In the rows, zero is written as 128.
One turn moves each row of this set onto another row. After a few examples, where does it send each row asked below?
Damab: [119  99 118 111 107 148 117 144 129 115 137 140 123 109 130 110 104  99
  85 121 137 154 151  97 122 131 166 135 126 145 170 108 173 134 108 121
 106 119 110 128 112 146 130 116 166 124 124]
raso: [109 122 124 111 122 132 122 141 152 105 127 105 104 143 131 123 115 142
 102 114 158 153 156 135  81 133 133 144 133 127 164 116 158 119 118 124
 129 133  93 132  98 133 129 128 159 128 115]
pabiz: [108 124 133 108 114 140 132 146 155  97 126 105 109 132 137 129 109 149
 101 116 148 154 149 133  87 133 135 150 127 130 162 112 164 136 122 116
 130 132  91 140 111 134 141 123 158 123 119]
buv: [117 110 113 109 114 137 113 142 139 111 129 144 124 106 122 107 113  99
  86 120 137 157 149 108 123 128 157 121 122 145 177 110 175 128 115 120
 118 116  99 124 111 138 123 104 162 116 132]
sel: [124 117 129  95 110 153 130 128 116  94 129 147 110 127 117 124 119 125
 118 140 169 134 132 146 116 106 149 113 123 151 134 104 114 130 114 162
  98 126 108 143 162 145 139 120 135 138 128]
munof: [131 112 125 109 110 151 140 128 115  96 140 147 101 128 117 114 106 130
 120 137 172 139 144 139 104 107 148 112 126 150 136 104 123 130 111 147
  95 126 118 158 156 149 135 126 134 140 121]
daz: [139 132 109 116 103 136 134 127 133 111 116 136 124 127 117 145 104 111
  92 129 135 151 118 135 123 126 135 115 132 168 140  95 139 146 121 147
 101 117 122 135 118 111 126 101 138 125 136]
tudo: [ 93 115  98 117 106 168 116 128 127  90 128 120 104 129 141 121 125 139
 109 119 155 146 119 125 112 128 119 140 132 127 137 118 137 125 107 147
 116 147  78 143 140 165 133 122 160 131 100]
Fone: [103 120 133 107 123 134 128 140 150 109 124 112 104 133 140 118 122 143
 104 123 155 160 156 141  93 142 132 146 129 121 171 121 165 124 120 127
 129 129  84 128 109 130 128 125 161 124 119]
tuk: [121 132 107 112 104 108 107 168 130 118 140 141  91 134 131 133 110 138
  98 148 146 129 142 125 107 145 147 132  96 109 155 111 144  96 130 136
  80 139 117 120 159 131 113 122 123 123 128]
lafi: [ 96 114 110 119  93 154 119 123 118 102 121 121  93 140 138 125 124 135
 101 132 146 151 111 133 118 133 112 132 135 122 127 119 132 123 108 156
 112 143  85 135 128 154 124 127 166 122 106]
Rupa: [ 94 119 101 125 108 154 120 124 132 101 126 122  97 142 139 113 128 132
 104 133 153 149 123 128 114 125 121 131 141 121 139 108 120 119 103 150
 108 148  84 138 134 170 131 134 162 127 106]
lamab: [138 130  90 111 115 145 125 125 137 111 118 138 136 126 123 139 105 109
  85 119 132 150 125 128 116 119 143 115 136 173 148  95 131 145 118 146
  99 119 122 122 120 127 133 101 133 139 127]
dufa: [112 133 107 122 127 107 102 155 127 101 123 154 103 121 147 149  96 122
 103 125 140 132 138 134 102 141 128 139  96 121 153 118 146 100 131 130
  99 132 118 114 156 121 111 112 117 113 133]
piris: [115 129 116 112 111 118  95 160 114 102 133 152 101 131 145 149 101 112
  93 139 129 128 133 117 114 134 144 136  95 110 154 102 130 107 126 122
  98 140 115 106 158 141 109 117 129 105 125]
Resiv: [ 95 124 108 117 108 159 126 121 130  95 124 122  93 130 144 116 133 142
 108 135 152 146 119 144 117 125 120 132 135 121 139 115 133 119 104 153
 109 149  81 133 140 161 125 133 167 132 109]
viviv: [110 129 114 121 117 116  99 161 119 102 127 157 101 119 149 148 100 115
  98 131 136 126 133 124 117 136 140 137  99 116 149 107 147 102 126 135
  88 137 115 108 166 130 120 115 126 106 138]
fure: [110 121 147 107 116 127 136 147 146 109 125 117 109 135 136 114 110 142
  97 128 152 153 154 135  91 136 125 148 129 122 153 115 153 127 120 126
 134 131  96 138 100 124 122 130 159 121 121]
Goron: [120 135 101 114 123 114 103 153 119 102 124 148  92 135 139 153  97 125
  92 127 144 133 138 131  92 140 128 128  92 113 159 116 140  99 135 124
 105 133 121 115 150 127 103 108 120 114 122]
pidiv: [143 122  94 121 101 139 134 121 133 123 126 129 126 122 129 138 108 112
  98 123 131 159 123 132 121 123 147 125 130 175 146  98 139 145 121 144
  93 118 128 138 121 129 141 102 137 138 128]
Ruz: [144 127 101 108 110 143 123 119 131 112 121 140 134 114 124 141 113 107
  94 123 131 150 124 137 121 116 148 114 128 174 151  99 140 141 125 151
 102 117 119 131 124 122 131  99 130 132 136]
gavaf: [124 112 128  95 106 152 127 130 119  94 128 146 110 141 115 122 111 129
 108 139 169 137 139 144 102 109 154 112 133 148 137  96 114 135 114 156
  93 123 111 139 158 147 141 129 132 138 123]
som: [113 119 140 111 124 144 137 144 142 105 127 114 108 136 148 126 107 137
 105 116 151 155 152 133  85 137 130 150 126 130 160 113 157 128 116 112
 133 126 100 131 105 133 137 124 164 127 114]
mip: [141 121  84 117 100 142 130 128 134 106 125 130 127 122 124 139 113 122
  97 119 132 151 115 132 116 124 148 116 141 174 147 104 140 149 125 142
 100 117 120 132 127 126 145  97 132 132 131]
zefes: [113 123 105 122 109 101 107 166 127 114 136 150  89 121 144 128 109 134
 104 136 146 136 142 134 107 146 138 138  99 111 149 122 144  95 129 142
  86 142 117 114 162 126 123 120 120 116 135]
Lera: [108 131  96 134 114 102 101 153 130 105 133 156  97 118 146 130 105 120
 104 136 133 142 137 128 111 144 125 132  95 111 148 119 150  99 126 132
  95 147 110 116 158 129 110 115 119 110 128]
naner: [112  96 115 108 106 137 109 147 124 110 127 143 123 109 112 111 106  99
  82 127 143 151 145 100 129 132 154 130 128 146 164 115 173 128 110 134
 108 117 104 131 106 133 110 108 163 117 126]
kunup: [116 131 105 122 117 110 104 159 126 111 128 145 100 122 160 146 107 129
  96 133 135 131 130 131 118 145 135 146 107 115 145 110 133 102 128 145
  85 147 117 110 157 127 123 119 121 115 142]
Neru: [116  98 105 108 114 141 114 149 135 100 134 138 126 103 121 112 107 107
  88 119 144 154 153  98 126 126 166 137 133 147 173 110 166 144 110 120
 108 122 101 131 117 147 128 103 157 121 132]
Zefi: [115 109 115 110 112 134 110 143 142 101 134 140 127 115 110 110 106  94
  88 122 144 154 153  97 117 129 159 124 124 145 171 104 170 135 104 115
 110 121 100 121 110 142 126 108 162 120 123]
Birem: [128 113 124 101 109 157 135 134 120  84 141 145 117 129 122 111 115 134
 120 135 169 140 138 139 101 111 148 119 133 146 135 103 118 141 118 144
 104 131 105 153 164 143 140 121 127 133 121]
Mab: [123 107 132  95 111 151 132 134 106  91 129 152 106 126 118 114 107 127
 104 142 178 133 139 136 115 111 141 114 134 141 130 105 112 134 109 159
 100 126 113 147 151 138 119 127 134 130 130]
tilo: [ 98 119 103 128 107 165 124 114 118  91 129 121  94 134 145 124 122 127
 114 126 151 151 118 133 108 130 121 136 133 128 135 116 136 121  98 141
 108 142  88 140 135 160 123 128 166 128  97]
sunif: [115 142  85 130 119 109 106 150 131 114 134 147  94 127 137 132 106 123
  94 143 143 145 136 119 115 145 122 130  97 107 156 111 140 102 123 129
  90 149 113 124 154 135  98 110 120 117 122]
Pezap: [121 137 101 114 118 115 103 167 125 122 127 137 106 132 156 151 112 131
  91 140 131 121 129 125 119 140 139 146 105 116 151 107 124 100 133 141
  90 141 121 109 142 135 116 119 124 125 128]

viviv turns into zefes
Resiv turns into buv
tudo turns into Neru
Now these:
raso turns into lamab
fure turns into daz
Pezap turns into sunif
som turns into pidiv

One turn moves each row of this set onto another row. After a few examples, where does it send each row asked below?
Dob: [108 116 130 147 108 140 147 137 152 136 129 115]
ninu: [ 94 140 117 115 112 116 129 135 128 133 116 122]
gime: [112 111 112 119 125 150 150 139 131 144 118 106]
Zuzo: [118  91 128 134 117 119 142 123 124 122 108 131]
nul: [109 130  88 138 147 117 131 132 124 139 111 129]
Kipim: [102 101 124 149 118 153 130 124 121 135 130 101]
dite: [ 99 122 143 140 110 127 126 118 133 103 135 119]
zuvuk: [115 123 130 153 135 114 146 114 105 112 126 115]
Bute: [117 122 128 146 144 116 118 147 154 107 115 111]
kova: [103 138 127 133 123 161 130 126 134 143 133 115]
tiva: [ 98 124  90 144 149 120 131 126 118 134 112 127]
nuvis: [124 111 123 145 130 156 135 153 131 142 145 117]
lopa: [110 117 125 121 143 139 113 109 132 111 127 143]
sabig: [118 141 111 118 140 141 140 132 106 136 135 134]
tov: [118 114 117 171 127 116 133 153 126 124 134 114]
Zolug: [106 123 116 136 141 145 117 110 121 125  99 109]
derab: [111 118 115 119 134 115 129 153 116 113 155 125]
Zupun: [112 121 121 140 152 118 127 151 151 109 110 110]
tugan: [101 126 116 116 139 122 128 149 118 112 154 128]
vos: [124 105 109 116 135 129 133 158 147 124 124 131]
lasi: [122 108 124 122 141 133 115 153 107 124 118 102]
golub: [103 115 128 128 142 136 121 111 141 107 126 145]
Labo: [116 120 132 156 143 118 149 125 106 109 134 120]
pimi: [133 144 144 144 134 128 135 146 133 129 124 134]
dizik: [108 119 119 155 128 137  99 129 116 136 131 138]

golub turns into Labo
zuvuk turns into Bute
Now these:
dizik turns into Zuzo
nuvis turns into gime
tov turns into vos

One turn moves each row of this set onto another row. After a few examples, where does it send each row asked below?
Y: [127 136  85 125 120 103 124 132 139 126 142 123 131 113 125 136 120 132
 149 122 132 124 130 133 141 135 120]
U: [129 111 144 121 113 131 129 123 129 104 132 128 134 117 139 149 167 135
 129 150 119 125 125 137 131 126  83]
S: [125 135 142 138 117 147 134  84 130 126 121 118 119 122 127 131 135 152
 122 121 126 139 130 122 130 116 152]
A: [111 108 116 132 141 135 124 127 131 101 123 137 125 123 125 161 127 128
 145 107 130 117 111 138 131 114 125]
K: [128 117 136 118 121 110 129 151 132 117 142  85 133 119 125 105 116 122
 136 110 122 114 126 123 134 143 121]
N: [124 130 125 126 122 137 115 116 149 113 147 115 102 121 134 146 115 116
 148 135 118 146 147 131 140 120 107]
D: [136 133 146 152 110 145 137 106 138 112 137 118 146 108 132 139 164 149
 121 110 114 123 139 123 110 111 138]
C: [123 124 131 116 147 102 136 137 134 100 130 108 119 131 110  93 155 137
 120 129 139 124 119 129 135 131 114]
F: [109 135 139 121 125 167 128 125 138 100 139  82 133 117 124 132 154 131
 117 130 111 116 150 119 133 120 118]
L: [122 134 128 118 144 121 122  83 133 102 149 122 131  96 127 114 116 136
 117 139 100 116 132 124 121 104 119]
T: [148 127 125 143 106 131 127  92 133  95 144 121 140 131 142 146 154 148
 142 115 121 118 146 112 127 133 111]
P: [119 125 141 130 146 102 129 130 143 118 151 129 130 123 137  87 140 121
 124 117 117 125 119 116 134 127 100]
Z: [124 122 138 125 121 164 116 124 111 125 151 115 137 130 132 116 140 131
 142 116 116  95 118 148 113 132 127]
J: [150 110 125 125 112 133 118  82 140 127 123 126 125 128 118 141 131 152
 142 117 127 136 141 131 132 135 121]
X: [112 130 127 118 130 141 114 128 123 126 147  97 151 103 127 111 138 152
 115 130 124 104 119 104 110 106 128]
Q: [133 130 128 127 122 118 139 139  96 117 165 133 144 137 129 120 158 143
 137 123 117 122 132 129 127 115  98]
R: [112 139 118 132 126 112 135 122 120 102 146 124 139 119 107 133 148 154
 133 155 106 122 154 139 137 143 124]
G: [106 114 136 126 128 111 144 148 145 117 137  98 125 115 116 114 125 132
 151 124 130 117 113 107 122 108 109]
E: [125 128 124 121 172 122 140 104 124 123 127 113 125 119 126 119 120 147
 118 104 134 114 124 141 145 108 125]
B: [127 120 138 125 141 146 134 104 143 121 113 110 125 103 153 115 135 130
 118 131 112 132 125 164 138 125 124]

P turns into G
L turns into A
Now these:
T turns into D
B turns into N
Y turns into Q

